[[-24   9  -4   3 -45]
 [-28   7  -5  -5 -43]
 [-32  10  -6 -10 -43]
 [-28   4  -8  -3 -45]]
|
[[-24   9]
 [-28   7]]

[[  6 -23  22 -11]
 [ 32 -16  20 -30]
 [-26   6 -21  31]
 [-39  15 -26  12]]
|
[[  6 -23]
 [ 32 -16]]

[[ 48  33  21 -18]
 [-27 -19 -20   2]
 [ -4  30   4 -16]
 [-24 -10  -5  15]
 [  4  35 -16 -34]]
|
[[ 48  33]
 [-27 -19]]

[[-21 -43]
 [-23 -53]
 [-20 -30]]
|
[[-21 -43]
 [-23 -53]]

[[ -4 -10]
 [ 16  10]
 [ 53 -18]
 [-30 -16]
 [ -7  -8]]
|
[[ -4 -10]
 [ 16  10]]

[[ 10  26  18  10]
 [ 23  42 -48  18]]
|
[[10 26]
 [23 42]]

[[  2   5 -18]
 [ 13  21 -44]]
|
[[ 2  5]
 [13 21]]

[[ 38 -41]
 [ 43   0]
 [ 35 -26]]
|
[[ 38 -41]
 [ 43   0]]
---
[[-10 -14]
 [ 20  47]
 [ 15  -2]]
|
[[-10 -14]
 [ 15  -2]
 [ 20  47]]

[[ -2  -2  -2  -8  -4 -15  -1 -42]
 [ 14   3   2   6   2  -4 -13  31]
 [-14   5   4  -1   1 -19  -4 -38]
 [  7 -15 -12  -6  -5  51  27  29]
 [  3  -3  -2  -6  -3  -6  -1 -25]
 [-10  14  10  14   9 -19 -21 -11]
 [-12   5   4   1   2 -18  -6 -32]
 [ 20  -1  -1  -7  -5 -28 -15  -4]
 [-35  17  12  22  15   9  -6 -12]
 [ 11   2   2   1   0 -13 -12  11]
 [-25  16  12  11   9 -31 -16 -35]]
|
[[-35  17  12  22  15   9  -6 -12]
 [-25  16  12  11   9 -31 -16 -35]
 [-14   5   4  -1   1 -19  -4 -38]
 [-12   5   4   1   2 -18  -6 -32]
 [-10  14  10  14   9 -19 -21 -11]
 [ -2  -2  -2  -8  -4 -15  -1 -42]
 [  3  -3  -2  -6  -3  -6  -1 -25]
 [  7 -15 -12  -6  -5  51  27  29]
 [ 11   2   2   1   0 -13 -12  11]
 [ 14   3   2   6   2  -4 -13  31]
 [ 20  -1  -1  -7  -5 -28 -15  -4]]

[[  3 -13   1   2  -4  -1 -15]
 [  6 -11   3  -1  -5   4   0]
 [ -2 -12   1  10   0   7 -21]
 [  0 -15 -11  10  -2   6 -24]
 [-22   3  11   0  10 -13 -18]
 [-12   5   7 -10   2 -18  -2]
 [ 17 -19 -53 -11 -21 -10   4]
 [-10 -11  -1  20   6  22 -22]
 [ -8 -11   5  11   3   8 -22]
 [-17   7  15  -8   5 -11   4]
 [ -4 -10   5  12   2   8 -24]]
|
[[-22   3  11   0  10 -13 -18]
 [-17   7  15  -8   5 -11   4]
 [-12   5   7 -10   2 -18  -2]
 [-10 -11  -1  20   6  22 -22]
 [ -8 -11   5  11   3   8 -22]
 [ -4 -10   5  12   2   8 -24]
 [ -2 -12   1  10   0   7 -21]
 [  0 -15 -11  10  -2   6 -24]
 [  3 -13   1   2  -4  -1 -15]
 [  6 -11   3  -1  -5   4   0]
 [ 17 -19 -53 -11 -21 -10   4]]

[[ 38  26  17  12  -4  -9 -22  -4 -23 -18 -40 -36]
 [ 25  20  14  11   4   5   1   3  -1   1  -2   4]
 [ 23  -8 -10  15   9  15  22  29  24  36  45  50]]
|
[[ 23  -8 -10  15   9  15  22  29  24  36  45  50]
 [ 25  20  14  11   4   5   1   3  -1   1  -2   4]
 [ 38  26  17  12  -4  -9 -22  -4 -23 -18 -40 -36]]

[[41 33 22 11  7  4  1  0  0  0  2  2  0  1  0  1]
 [ 2  3  5 11 19 31 41 44 40 31 19 10  4  1  0  1]
 [30 19 10  6  3  0  1  0  0  0  0  1  1  1  0  1]
 [ 6 12 21 31 40 43 39 31 19 10  3  2  1  1  0  1]]
|
[[ 2  3  5 11 19 31 41 44 40 31 19 10  4  1  0  1]
 [ 6 12 21 31 40 43 39 31 19 10  3  2  1  1  0  1]
 [30 19 10  6  3  0  1  0  0  0  0  1  1  1  0  1]
 [41 33 22 11  7  4  1  0  0  0  2  2  0  1  0  1]]

[[-32  42  -3   4  16  41]
 [ 24  -6  17  20  17 -47]
 [  5 -47   8  14 -44  23]
 [-33  14  25  31   5  -8]]
|
[[-33  14  25  31   5  -8]
 [-32  42  -3   4  16  41]
 [  5 -47   8  14 -44  23]
 [ 24  -6  17  20  17 -47]]

[[ 35 -20   4  -1  -8  12]
 [-47  11   9   7 -31  24]
 [ -4 -11  -7 -32 -39  17]
 [ 30  50  12  28  -4   3]
 [-20   7  22  13  12  12]
 [-10   9   9  14  -4 -22]
 [-37  22  15   1 -17   2]
 [-13  20 -18 -25  10 -28]
 [  2  12   6  18  40   6]]
|
[[-47  11   9   7 -31  24]
 [-37  22  15   1 -17   2]
 [-20   7  22  13  12  12]
 [-13  20 -18 -25  10 -28]
 [-10   9   9  14  -4 -22]
 [ -4 -11  -7 -32 -39  17]
 [  2  12   6  18  40   6]
 [ 30  50  12  28  -4   3]
 [ 35 -20   4  -1  -8  12]]

[[ 38  12   2  -5   0 -32  32 -29 -11 -21 -29 -40]
 [-40  42 -47 -14 -12  45   7  39  -9  18  40  -3]
 [  1  11  -3  35  18 -26  45   9 -14   8  42  24]]
|
[[-40  42 -47 -14 -12  45   7  39  -9  18  40  -3]
 [  1  11  -3  35  18 -26  45   9 -14   8  42  24]
 [ 38  12   2  -5   0 -32  32 -29 -11 -21 -29 -40]]
---
[[-11  -7 -16  -6 -17  -7   2  20 -18   2  12]
 [ -7 -17  -1   8  -4  39   2  -5  12 -14  -2]
 [-11  -7 -16  -6 -17  -7   2  21 -18   2  12]
 [-11  -6 -16  -6 -17  -7   2  20 -18   2  12]
 [ -7 -17  -1   8  -4  39   2  -5  12 -14  -1]
 [-11  -6 -16  -6 -17  -7   2  20 -17   2  12]
 [ -7 -17  -1   8  -4  39   2  -5  12 -14  -1]
 [-11  -6 -16  -6 -17  -7   2  21 -18   2  12]]
|
[[ 12   2 -18  21   2  -7 -17  -6 -16  -6 -11]
 [ -1 -14  12  -5   2  39  -4   8  -1 -17  -7]
 [ 12   2 -17  20   2  -7 -17  -6 -16  -6 -11]
 [ -1 -14  12  -5   2  39  -4   8  -1 -17  -7]
 [ 12   2 -18  20   2  -7 -17  -6 -16  -6 -11]
 [ 12   2 -18  21   2  -7 -17  -6 -16  -7 -11]
 [ -2 -14  12  -5   2  39  -4   8  -1 -17  -7]
 [ 12   2 -18  20   2  -7 -17  -6 -16  -7 -11]]

[[ -7  44   2  20 -20  -7  22   2  20   5   4  26]
 [ 20  10   3   4 -18 -32 -24 -23 -16 -33   1 -17]]
|
[[-17   1 -33 -16 -23 -24 -32 -18   4   3  10  20]
 [ 26   4   5  20   2  22  -7 -20  20   2  44  -7]]

[[ 32  29  13  -2 -21]
 [-24 -26   5   8 -11]
 [ 51  47  -4 -27  -9]]
|
[[ -9 -27  -4  47  51]
 [-11   8   5 -26 -24]
 [-21  -2  13  29  32]]

[[-28 -12 -25 -23 -27 -22  24 -27]
 [-15  -5   3   2 -18  -6  -6  -3]
 [-10  -4   4   7 -16  -9 -19  -4]
 [-24  -7  -7  -6 -27 -15   0 -14]
 [-37 -19 -18 -19 -37 -25  14 -25]
 [ -2   3  -5   0  -6  -9  -8  -6]
 [-30 -14 -35 -34 -28 -23  42 -35]
 [-35 -18 -26 -25 -35 -27  23 -30]
 [ 11   7  -7  -5  13   3  10  -1]
 [ 21   7   5   9  19   4 -17   6]]
|
[[  6 -17   4  19   9   5   7  21]
 [ -1  10   3  13  -5  -7   7  11]
 [-30  23 -27 -35 -25 -26 -18 -35]
 [-35  42 -23 -28 -34 -35 -14 -30]
 [ -6  -8  -9  -6   0  -5   3  -2]
 [-25  14 -25 -37 -19 -18 -19 -37]
 [-14   0 -15 -27  -6  -7  -7 -24]
 [ -4 -19  -9 -16   7   4  -4 -10]
 [ -3  -6  -6 -18   2   3  -5 -15]
 [-27  24 -22 -27 -23 -25 -12 -28]]

[[ 11  27 -49  -7  -4 -17  -8]
 [-11 -22   4 -16  -2  37  21]
 [  9 -27  54  10  -3  -2 -15]]
|
[[-15  -2  -3  10  54 -27   9]
 [ 21  37  -2 -16   4 -22 -11]
 [ -8 -17  -4  -7 -49  27  11]]

[[-11  20 -34 -32   7  30  -9  29   5 -23 -12 -27 -19]
 [-33  18 -34 -42 -23 -11  44 -42 -44  24 -38  25 -24]
 [-43 -41  26  18  28 -37  33 -14   4   3  -5   1 -25]]
|
[[-25   1  -5   3   4 -14  33 -37  28  18  26 -41 -43]
 [-24  25 -38  24 -44 -42  44 -11 -23 -42 -34  18 -33]
 [-19 -27 -12 -23   5  29  -9  30   7 -32 -34  20 -11]]

[[  0  -3   0  -2  -6   1  -6  -6  -6   0]
 [ 23  -3  22 -15 -37   1 -14 -14 -25   7]
 [ 11  -6   1  -2  46   1 -30 -30 -21   1]]
|
[[  1 -21 -30 -30   1  46  -2   1  -6  11]
 [  7 -25 -14 -14   1 -37 -15  22  -3  23]
 [  0  -6  -6  -6   1  -6  -2   0  -3   0]]

[[  6  -2  -7 -21  39   7  -7]
 [  5 -14  11  14  39  -6   8]
 [ 11 -19   9   6  39  -5   5]
 [ 14 -20   5  -3  39  -3   0]
 [ -2  -7  11  19  39  -5  11]]
|
[[ 11  -5  39  19  11  -7  -2]
 [  0  -3  39  -3   5 -20  14]
 [  5  -5  39   6   9 -19  11]
 [  8  -6  39  14  11 -14   5]
 [ -7   7  39 -21  -7  -2   6]]
